Some points, each followed by its number:
   0.605  -1.425  -0.163   0.194  -0.091  -0.204  -0.955   0.094  -0.865   0.100  -0.545  -0.107  -0.946  -0.959  -0.558  -0.169 0
  -0.542  -1.043   0.601  -0.570  -0.091  -0.204  -0.573  -0.288  -0.865  -0.282   1.748   0.276   1.347  -0.959   0.971   0.595 1
   0.222  -0.279  -0.163   0.194  -0.473   0.179   0.191  -0.288   0.282  -0.282   0.601  -0.871  -0.564  -0.194   0.589  -0.551 2
   0.222   0.868  -0.927  -0.952  -0.473  -1.350   0.955   0.476   0.282   0.100  -0.545  -0.107  -0.564  -0.194  -0.558  -0.933 3
  -1.306   1.250  -0.545   0.959  -0.855   0.179  -0.191  -0.288   0.282   1.247  -1.309  -0.107  -0.182  -0.576  -0.175  -0.551 4
   5.190   4.307  -0.163   2.869  -0.855   2.854   4.395  -1.435   2.575   3.157  -1.309   3.715   4.404   2.099   2.500  -1.316 5
   2.515   0.868  -1.309   3.251  -0.855  -0.204   4.013  -1.435   1.811   0.865   0.601   2.186  -0.182   2.863  -0.175   0.213 6
  -0.542  -0.279   0.601  -0.188   0.673   1.707  -0.573  -0.670  -0.100   0.100   0.984   0.276   1.347   0.188   0.589   0.595 7
  -0.924  -0.661  -0.545  -0.188  -0.473   0.561  -0.573   0.094   0.282  -0.664   0.219  -0.871   0.200   0.570   0.207  -0.169 8
  -0.160  -0.279  -0.163  -0.188   0.291  -0.586   0.573  -1.052  -0.100  -1.046  -0.163  -0.871  -0.564   0.188   0.589  -0.169 9
   1.369  -1.043  -1.309   0.194  -0.091  -0.204  -0.955  -1.052  -0.100  -0.282   2.130  -0.489   0.965  -0.576  -0.940   0.213 10
  -0.542   0.103   0.219  -0.188   1.820  -0.586  -1.338  -0.670  -0.865  -0.664   0.219  -0.871  -0.564   0.570   0.589   0.595 11
   1.369  -0.279  -0.545   0.194  -0.473  -0.204   0.191  -0.670   2.957   0.100  -0.927  -0.489  -1.328  -0.959  -0.558  -0.933 12
  -0.542  -1.425   0.219  -0.952  -0.473   0.179  -0.573   0.476  -1.247  -0.664   2.130   0.276  -0.946  -0.959   1.735  -0.169 13
   2.515   0.103  -0.545   1.723  -0.473   0.943   0.955  -1.435   1.811   1.247  -1.309   1.040  -0.182   1.334   0.971  -0.933 14
  -0.160  -1.043  -0.163   0.576   0.673  -0.204  -0.573  -0.288  -0.100  -0.664   1.748   1.040   2.111  -0.959  -0.558   0.977 15
   0.987  -1.425  -0.163  -0.570  -0.091  -0.586   0.191  -0.288  -0.100  -0.664   0.219   0.276  -0.564   0.952   0.207   0.595 16
   0.605  -0.279   2.130   0.576  -0.473  -0.586   0.191  -0.670  -0.865  -0.664   0.601  -0.107   0.583  -0.576  -0.940  -0.169 17
  -0.160   0.486  -0.927   0.194  -0.473  -0.968  -0.191  -0.670  -0.482   0.865  -0.163  -0.107  -0.564  -0.576  -0.175  -0.551 18
   2.133   1.250  -0.927   2.105  -1.237   0.179  -1.338  -0.288   0.664  -1.046  -1.309  -0.107   0.583  -0.576  -0.558  -1.316 19
  -0.924  -0.279   0.219  -0.570   1.056  -0.586  -0.573   0.094   0.664  -0.664  -0.545  -0.489  -1.328  -0.194  -1.322  -0.169 20
   0.605  -1.043  -0.163  -1.334   0.291  -0.968   0.955   1.623  -0.865  -1.046   0.601  -0.489  -0.182  -0.194  -0.940   0.213 21
  -0.542  -1.043  -0.545  -0.570   1.438  -0.968  -0.955   0.476  -0.100   0.482   1.366   0.276   0.200   0.570  -0.175   3.270 22
  -0.160  -0.279  -0.163  -0.188  -0.091   0.179  -0.191  -0.288  -0.482  -0.282   2.130  -0.107   0.965  -0.959   0.589  -0.169 23
   2.515   3.161  -0.545   2.487  -1.237   2.854   2.102  -1.052   2.575   2.775  -0.927   1.422  -0.564   3.627   4.410  -1.316 24
  -0.542  -0.279   0.601  -0.952   1.056  -0.204   0.191   1.240  -0.865  -0.664   0.601  -0.871   0.583  -0.194   0.589  -0.551 25
  -0.160  -0.279  -0.545   0.194  -0.855  -0.586   0.573  -0.288  -0.865  -0.282  -0.545  -0.107   0.200   0.188   0.971  -0.933 26
  -0.542   0.103  -0.545  -0.188  -0.091   0.179   0.573   1.623  -1.247  -0.664   0.219  -0.489   0.583  -0.959   0.589  -1.316 27
  -0.160  -0.661   2.130  -0.188  -0.091  -0.204  -0.191  -0.288  -0.482  -0.664   0.601  -0.489  -0.564  -0.576  -0.175  -0.169 28
New points follow, each followed by the number of its nearest point above.
  -0.160  -0.279  -0.545  -1.334   1.438  -0.968  -0.573   0.094  -0.100  -0.282   0.601   0.276   0.583  -0.194  -1.322  -0.933 20
  -0.160  -1.425   0.219   0.959   0.291   0.943  -0.573   1.240  -0.865  -0.282  -0.163   0.276   0.200  -0.576  -0.940  -0.169 0
  -0.542   1.250   0.219  -1.334   0.673   1.707  -0.955   0.858  -0.100  -0.282   0.601  -0.489   0.200  -0.194  -0.558  -0.933 25
  -0.160  -1.043   0.219   0.576  -0.091  -1.350  -0.191   0.476  -0.100  -0.664  -0.163   1.040   0.200   0.952  -0.558   0.977 16
   0.222   0.868  -0.927  -0.188   0.291   0.179  -0.191   0.476  -0.865   0.482  -0.163  -0.107  -0.946  -0.959  -0.558  -0.169 18
  -0.160  -0.661  -0.545  -1.334   0.673   0.179   0.573   2.387  -0.100  -0.282  -0.163  -0.489   0.965   0.188  -0.558   0.977 21
  -0.160  -0.279  -0.927  -0.952   1.056  -0.204  -0.573  -0.670  -0.100  -0.664  -0.927   1.040  -0.946  -0.959   0.971   0.977 9
   0.605  -0.279   0.219  -0.570  -1.237   0.179  -0.191  -0.288  -0.865  -0.282  -0.927  -1.253  -0.182  -0.576  -0.175   1.742 0
  -1.306  -0.661   1.366  -0.570  -0.091  -0.204  -0.191  -0.670  -0.100   0.100   0.219  -0.107   0.965  -0.576  -0.940   0.595 28
   0.222  -1.043   0.984   0.576   1.056  -0.204  -0.573   0.476  -0.865  -1.046   2.130  -0.489  -0.182  -1.341  -0.940   0.595 28
   0.605   0.103  -0.927   0.576   0.291   0.179   0.191  -1.435   0.282  -1.046  -0.927  -0.871  -0.946  -0.576  -0.558  -0.933 9
   0.222  -0.279  -0.163   0.959  -0.473   0.943   0.955   0.094   0.664  -0.282  -0.545  -1.253   0.200  -0.576  -0.940   0.595 2
  -0.924  -1.043   0.219  -0.188   0.291   1.707  -0.191   0.858   0.664   0.865   1.748  -0.107  -0.564   0.188   0.971   1.359 7
  -1.306   0.103   0.984  -0.570   0.291  -0.204  -0.573  -0.288   0.282   0.100   0.984  -0.107  -0.182   0.188  -0.175  -0.169 28
  -1.306  -0.661  -0.545  -0.188   0.291   0.179  -0.955   0.476   0.664  -0.664  -0.927   0.276  -0.564  -0.576  -0.558   0.595 20
  -0.924  -0.279   0.219   0.576  -1.237   0.179  -0.573   1.623  -0.865   0.482  -1.309  -0.107   0.965   0.570  -1.322   0.595 8
  -0.542  -0.279  -0.927  -0.188  -0.091  -0.968  -0.573   0.094  -0.865  -0.664   0.219   0.658   0.200  -0.959   1.353   0.977 1
  -1.306  -1.043  -0.163  -0.952  -0.091   0.561  -0.191   0.476  -0.865  -0.282   0.601   0.276   0.965  -0.194  -0.175  -0.169 8
   0.987   0.486  -0.927   0.959  -0.855  -0.586   0.191  -0.670   0.282   0.482  -0.927   1.040  -0.182   0.952   1.353  -0.551 26
   0.987   3.161  -0.927   1.723  -0.855   0.943   0.955  -1.052   1.811   0.865  -0.545  -0.871  -0.182   3.245   1.353  -0.933 14
  -0.542  -0.279   0.219  -0.570  -0.091   0.179  -1.338   0.094  -0.100  -1.428   2.512   0.276   0.583  -0.194  -0.940  -0.551 23
  -0.160  -0.661   2.130  -0.188  -0.855   0.179   0.191  -0.670  -0.865  -1.046   0.984  -0.489   1.347   0.952  -0.940   1.359 17
   0.222   0.486  -0.927  -0.570  -1.237  -1.350   0.573  -1.052   1.428  -0.664  -0.927  -0.107  -0.182  -0.576   0.589  -0.933 3
  -0.542  -1.425   0.601  -0.952  -0.473  -0.586   2.102   1.623  -0.482  -0.664  -0.545  -0.489   0.583  -0.194  -0.175  -0.551 21
  -0.160  -1.425   1.748   0.194   0.673  -0.204   0.573  -0.670  -0.865   0.482   0.601  -0.489   0.965   0.952  -0.940   1.359 17
  -0.924  -0.661  -0.163  -0.952  -0.473  -0.586  -0.191   0.858  -0.482   0.100  -0.545  -0.489  -0.564  -0.194  -0.175   1.359 8
  -0.542   0.103  -0.163  -0.952   0.291   0.179   0.573  -1.052  -1.247  -0.664  -0.545  -0.489   0.200  -0.576  -1.322  -0.169 9
   1.369   0.103  -0.163  -0.570   0.291  -0.586  -0.955  -0.288  -0.100   0.100   0.219  -0.489  -1.328   0.952   0.589   0.977 16
  -0.160  -0.279  -1.309   0.194   1.056   0.943  -0.955  -0.670  -0.865  -1.046  -1.309  -0.107  -0.182  -1.341  -0.940   0.213 0
  -0.542   0.486  -0.545  -0.188  -1.237   0.179  -0.191  -0.670  -0.482  -0.282   0.219   0.276  -0.564   0.952  -0.175   0.213 8
  -1.306  -0.661  -0.545  -0.570  -0.091  -0.586  -0.191  -1.052   0.664   0.482   1.748   0.658  -0.182  -0.576  -0.558  -0.933 23
